In the rows, 128 means zero.
Each path below is one point turned by a fixed rotation once a step. After each direction that follows a path, write how fast that rotation turns it, in deg/step (0 if it stays still).
Each turn is a multiple of 5 degrees from 10 to 175, or 0.
Path 1:
[122 131 123 127 130 117 142 140 134 138 131 126 137 129 142]
[141 122 121 133 131 122 139 141 138 136 131 124 137 130 137]
[139 111 119 131 130 116 137 138 130 124 120 122 132 125 133]
[120 117 122 129 136 110 134 138 130 122 119 126 127 124 136]
[122 129 125 129 143 110 131 140 139 129 134 128 131 125 136]
[141 128 121 131 140 113 129 139 133 130 139 125 138 126 128]
[138 120 115 130 133 111 126 136 118 128 128 122 138 127 127]
[121 124 114 132 132 110 124 134 120 129 123 119 132 129 138]
[123 137 118 130 132 112 130 133 134 132 132 115 131 127 143]
[138 135 120 124 128 115 140 134 132 132 134 117 139 126 135]
[134 121 117 125 124 118 142 139 122 133 124 124 142 128 133]
[124 115 118 134 128 119 136 140 128 134 119 124 132 131 142]
[128 122 123 134 134 116 136 137 143 128 125 120 125 126 144]
[136 125 126 125 136 111 140 137 139 122 130 123 132 121 130]
Directions:
[128 125 130 127 123 132 137 129 132 129 124 129 128 128 132] : 35
[126 131 129 133 131 131 125 129 134 133 132 128 126 131 134] : 95
[128 131 125 125 129 132 125 130 131 133 121 127 127 123 123] : 0
[127 124 126 132 127 128 124 125 128 125 122 123 122 128 132] : 80
Path 2:
[124 129 124 110 128 131 118 120 141 123 124 128 120 123 127]
[138 139 134 120 132 139 124 116 131 126 134 121 125 118 133]
[126 128 126 116 132 131 114 112 132 127 124 125 117 128 119]
[135 132 135 119 129 130 127 109 124 132 132 121 130 115 129]
[124 120 121 118 139 132 126 113 130 132 124 127 119 121 121]
[132 127 133 113 126 129 131 115 135 130 130 125 131 111 135]
[126 128 119 117 140 141 126 120 136 125 126 128 117 120 128]
[133 133 135 112 123 129 120 117 140 125 130 122 126 120 133]
[131 136 124 121 138 143 120 115 126 124 128 125 119 123 125]
[131 128 136 115 126 123 118 110 134 132 129 119 125 123 124]
[130 129 124 120 136 139 129 110 119 129 127 128 125 116 125]
[125 121 131 113 132 122 127 115 140 134 127 122 123 118 126]
[132 128 123 116 131 142 131 117 129 124 127 131 127 112 135]
[125 132 128 114 136 129 122 121 146 127 129 121 119 122 127]
Directions:
[128 124 129 130 129 124 129 122 121 133 127 127 130 128 123] : 55
Path 3:
[119 128 124 121 150 131 125 123 122 133 123 122 132 129 130]
[128 128 124 123 147 131 126 123 124 136 121 116 137 123 131]
[125 127 120 125 145 126 120 122 124 132 124 118 141 129 135]
[116 129 121 123 146 127 122 125 122 133 126 116 135 128 127]
[125 131 122 125 144 127 126 122 121 135 125 114 139 119 126]
[125 131 120 126 142 123 121 118 120 130 127 119 141 125 132]
[116 133 121 123 145 126 123 119 118 129 129 122 134 127 127]
[124 133 123 123 146 129 129 118 118 133 126 121 135 119 127]
[128 131 121 125 145 127 124 116 120 130 125 125 138 125 135]
[118 130 122 121 149 130 124 119 120 131 125 126 133 130 132]
[124 129 124 122 149 133 129 122 122 135 122 120 133 123 129]
[129 127 122 125 146 129 123 121 124 133 121 120 140 126 136]
[118 127 121 122 147 128 120 124 123 132 125 119 137 132 132]
[121 129 123 123 146 130 126 125 122 135 124 114 136 123 126]
Directions:
[119 127 127 126 129 127 124 129 128 126 131 131 125 135 128] : 115
[131 129 127 126 126 130 132 123 132 127 133 123 123 134 128] : 0
Path 4:
[127 120 122 133 141 129 131 115 137 144 124 123 129 133 124]
[126 133 120 119 143 128 120 123 134 134 132 123 131 142 118]
[134 116 136 119 142 122 122 125 135 127 128 122 130 142 132]
[123 117 129 127 138 129 140 127 130 134 118 118 137 142 126]
[122 136 135 118 131 138 128 120 131 136 125 118 132 144 123]
[128 125 142 114 139 128 132 117 135 138 132 132 130 134 133]
[125 122 127 112 138 124 143 129 136 132 127 122 135 128 119]
[123 123 133 114 126 133 130 121 136 123 128 112 122 135 118]
[118 114 134 116 128 130 135 118 125 130 133 132 120 140 129]
[126 128 126 106 123 124 141 132 124 133 126 129 131 140 126]
[137 125 136 112 116 130 135 122 135 133 122 119 122 130 128]
[126 119 123 120 125 132 141 114 131 140 128 131 117 127 123]
[131 131 115 108 127 126 130 125 127 131 133 130 118 135 117]
[144 115 127 115 125 122 128 125 129 124 126 126 115 136 129]
Directions:
[135 129 122 134 133 130 124 128 128 130 126 128 127 132 129] : 20
[129 128 125 127 133 127 127 126 134 127 132 128 126 121 123] : 65
[128 136 124 125 126 129 127 132 128 127 127 124 131 130 122] : 130
[134 127 129 123 130 121 129 134 129 126 127 129 132 126 131] : 100
Path 5:
[133 132 116 128 137 133 142 133 122 111 127 124 121 118 124]
[125 132 128 109 136 124 133 125 115 120 119 132 130 116 130]
[119 140 129 117 116 129 131 121 134 111 118 125 126 128 131]
[125 129 112 119 133 136 130 113 136 123 123 129 114 130 126]
[131 131 126 118 136 140 132 127 118 123 120 111 119 130 118]
[113 132 133 120 130 134 132 123 121 127 128 119 120 108 126]
[125 127 127 117 113 121 118 116 122 118 127 123 115 123 125]
[127 121 119 127 130 134 116 129 138 111 123 120 117 122 124]
[136 122 130 116 139 142 117 122 124 128 118 122 124 118 132]
[129 131 137 132 119 140 129 118 122 121 123 113 127 115 137]
[128 118 121 131 127 120 130 109 126 120 130 123 119 116 137]
[141 121 128 124 134 119 128 131 128 110 123 115 118 126 132]
[135 132 131 120 137 135 131 133 132 118 124 131 122 109 139]
[140 135 126 121 118 134 132 116 117 117 121 133 129 122 137]
Directions:
[130 131 131 131 123 129 129 132 127 123 126 121 130 133 126] : 155
[129 127 129 125 129 125 126 129 138 127 127 128 123 133 130] : 85
Path 6:
[131 126 118 137 123 132 115 127 131 126 131 138 137 144 127]
[135 132 118 136 126 132 115 127 116 123 131 134 134 141 135]
[129 130 114 131 124 136 117 129 128 126 123 141 138 141 134]
[136 132 119 137 123 128 118 122 127 121 132 135 133 146 132]
[132 134 115 130 127 132 119 127 119 124 125 138 133 140 141]
[130 131 116 131 124 128 120 122 134 124 127 142 133 146 134]
[134 135 118 133 128 124 120 121 120 122 132 136 128 144 139]
[125 132 113 126 129 129 121 125 127 127 125 143 131 142 140]
[128 130 118 133 126 120 120 119 129 125 134 139 127 147 132]
[125 132 115 129 132 124 120 125 117 127 132 139 127 141 141]
[121 127 114 129 129 124 119 125 131 130 131 144 130 144 132]
[127 128 118 135 130 121 117 123 119 127 139 136 127 144 132]
[120 127 114 129 132 128 117 131 121 132 131 141 131 139 136]
[124 124 117 136 128 124 115 126 129 129 137 139 131 144 126]
Directions:
[133 129 131 132 128 124 127 125 122 125 134 123 125 129 127] : 140
[121 126 127 126 132 121 129 127 128 132 133 130 123 128 128] : 20
Path 7:
[125 114 130 131 142 117 131 135 139 130 128 139 125 132 127]
[132 123 118 129 136 111 136 138 131 136 136 125 131 123 124]
[133 138 113 137 133 124 140 136 136 131 125 133 124 129 121]
[125 131 122 128 127 127 139 135 137 122 141 137 128 143 121]
[118 125 126 125 122 125 142 138 147 126 133 122 129 129 133]
[130 135 128 121 126 113 126 138 147 125 125 133 125 126 130]
[120 136 115 121 126 113 127 129 134 135 127 135 138 134 130]
[128 126 118 129 134 126 137 129 138 125 118 136 141 137 138]
[132 131 129 125 133 115 142 132 128 114 134 131 139 130 136]
[118 139 129 136 128 114 144 131 128 126 124 130 125 124 136]
[124 125 134 138 126 112 132 132 133 128 124 143 124 139 129]
[128 115 126 131 122 112 137 136 129 137 129 127 137 136 128]
[141 129 124 130 124 119 142 139 133 129 115 126 130 130 123]
[129 139 126 121 122 120 141 133 125 124 127 134 129 140 115]
Directions:
[125 132 132 128 128 133 135 128 127 121 131 127 126 129 128] : 70
[132 129 132 127 127 131 129 119 130 133 131 129 129 125 127] : 0
[124 121 128 129 128 133 128 126 129 129 129 131 131 136 129] : 100
[132 126 128 136 123 128 130 132 128 131 132 127 124 129 124] : 40
Path 8:
[123 134 123 117 138 124 138 125 111 134 128 123 134 130 115]
[110 125 108 125 126 126 138 128 128 126 125 119 122 126 125]
[130 131 119 131 131 120 134 128 120 143 131 119 126 115 113]
[116 121 125 120 118 135 141 124 125 139 118 120 130 125 123]
[133 134 121 127 128 122 141 122 129 137 128 115 117 137 116]
[117 129 124 117 132 135 137 131 113 129 128 121 133 132 113]
[117 126 108 126 131 115 139 122 125 131 126 123 121 129 126]
[122 135 121 128 130 130 135 133 123 136 130 116 129 111 113]
[122 114 120 126 117 126 139 122 122 144 121 124 126 128 122]
[129 142 127 122 129 128 144 123 130 136 124 112 123 130 118]
[119 121 118 122 127 134 136 131 115 130 130 122 126 139 112]
[120 135 114 121 137 114 140 120 121 133 124 122 128 126 126]
[117 127 114 130 124 134 134 136 127 131 130 116 124 116 115]
[128 121 123 126 124 119 139 120 119 149 123 124 128 124 119]
Directions:
[132 126 133 130 121 130 129 127 132 135 125 126 128 124 128] : 70
Path 9:
[133 131 119 122 137 128 123 141 132 117 132 118 116 133 122]
[137 133 132 112 126 120 130 144 132 125 134 126 122 128 118]
[134 125 119 124 115 119 127 149 133 129 123 125 128 130 121]
[143 126 116 130 130 127 119 141 125 120 122 118 126 132 120]
[139 136 129 123 134 129 126 143 122 123 133 127 129 133 110]
[123 136 122 127 125 124 132 152 130 125 131 130 128 137 119]
[132 131 116 127 134 123 128 145 138 119 124 119 118 133 127]
[141 130 128 115 134 125 124 139 134 126 130 121 117 126 115]
[132 127 124 117 115 121 124 147 127 129 133 125 128 129 116]
[139 128 117 130 123 121 124 146 125 118 122 121 131 135 127]
[145 135 125 130 138 129 126 142 128 124 123 125 127 132 114]
[125 135 123 124 129 130 127 147 129 129 135 128 124 134 109]
[125 131 118 123 127 122 128 148 133 116 133 121 121 136 128]
[144 131 127 119 133 119 130 142 137 122 124 122 119 127 124]
Directions:
[122 131 128 126 133 129 132 129 134 127 131 128 122 129 130] : 60
[129 125 129 126 133 125 124 136 131 131 130 125 131 132 127] : 0
[131 126 125 133 131 130 127 127 133 133 121 127 125 126 125] : 100
[121 125 120 131 123 128 126 130 128 127 127 126 128 130 132] : 115
Path 10:
[121 142 133 135 116 123 125 122 129 122 134 125 140 138 134]
[112 129 125 119 141 118 129 125 127 119 131 124 135 139 125]
[119 132 136 131 129 128 122 123 146 111 125 131 130 128 135]
[117 138 133 129 122 118 122 125 127 125 141 113 130 132 135]
[117 129 123 125 130 126 135 119 132 119 126 128 143 144 132]
[116 136 137 131 137 119 115 132 134 114 129 132 127 132 127]
[118 132 131 122 125 126 127 115 141 123 140 116 130 127 137]
[118 137 129 135 121 118 131 127 125 116 125 123 142 140 132]
[112 129 127 123 143 124 121 128 135 120 133 128 127 141 129]
[123 138 139 129 123 126 123 116 143 116 134 130 134 126 133]
[114 133 128 126 126 113 130 127 123 120 133 112 134 132 131]
[115 128 124 129 133 131 127 123 140 117 123 131 134 144 136]
[120 142 140 130 131 120 115 126 133 120 140 129 129 131 128]
[116 128 129 118 126 122 136 116 133 118 135 117 138 128 132]
Directions:
[132 133 129 127 124 126 127 121 128 133 133 125 129 127 127] : 115
[132 130 125 130 135 125 125 124 130 128 122 128 124 131 126] : 110
Path 11:
[127 143 136 120 125 116 130 124 134 137 136 128 129 131 133]
[122 127 127 131 136 113 130 124 128 133 141 118 123 129 123]
[140 138 117 137 130 126 128 121 130 134 139 126 129 135 125]
[134 138 130 121 122 116 134 123 133 129 137 134 122 136 130]
[118 126 121 126 127 117 128 120 127 129 144 124 119 127 124]
[135 136 121 129 129 131 120 117 129 129 143 126 132 133 123]
[138 132 135 121 127 119 129 125 135 119 141 132 125 136 127]
[126 122 119 130 127 121 131 128 130 123 148 131 120 121 126]
[131 137 121 125 128 132 120 119 133 130 144 134 136 122 129]
[131 133 139 119 132 117 122 128 137 121 141 127 131 128 130]
[129 124 125 136 135 122 130 135 133 125 147 125 126 120 127]
[137 139 122 130 130 128 130 125 135 135 139 136 136 120 132]
[125 136 134 120 129 111 127 128 137 131 136 128 130 124 136]
[123 130 126 136 135 120 127 131 129 135 144 116 127 124 126]
Directions:
[133 131 127 126 125 125 122 127 132 126 124 128 130 131 134] : 120
[120 130 126 123 124 128 125 124 127 132 128 129 128 124 131] : 90
[131 135 132 127 126 136 130 127 127 131 130 131 131 130 127] : 125
[123 134 123 127 133 130 131 130 133 124 127 127 126 130 128] : 0
Path 12:
[121 129 132 117 125 122 133 111 129 126 137 137 126 132 144]
[114 119 132 121 132 115 129 120 121 130 139 128 127 129 142]
[118 129 136 120 126 120 136 112 131 130 134 137 127 133 142]
[117 117 130 115 131 117 130 119 124 128 138 127 126 130 143]
[115 126 138 123 127 117 136 114 130 134 131 134 127 134 141]
[121 118 129 111 129 120 130 115 128 128 135 128 125 132 143]
[114 120 138 125 129 114 134 117 129 136 130 130 126 133 139]
[124 120 130 110 127 121 132 111 131 129 132 130 124 133 141]
[115 115 135 123 130 112 131 118 126 136 130 127 126 133 138]
[124 122 133 115 124 120 132 109 134 132 128 132 124 135 139]
[118 112 131 120 130 113 127 117 126 135 131 124 124 131 137]
[123 123 134 120 123 118 132 108 135 136 126 133 124 135 136]
[124 112 127 116 128 114 125 115 127 133 131 124 124 131 137]
[121 121 135 126 123 114 130 110 132 138 125 133 124 134 134]
Directions:
[134 131 125 121 126 133 128 124 131 124 129 130 127 129 129] : 160
[127 129 131 123 124 123 128 122 124 130 131 126 133 129 127] : 0
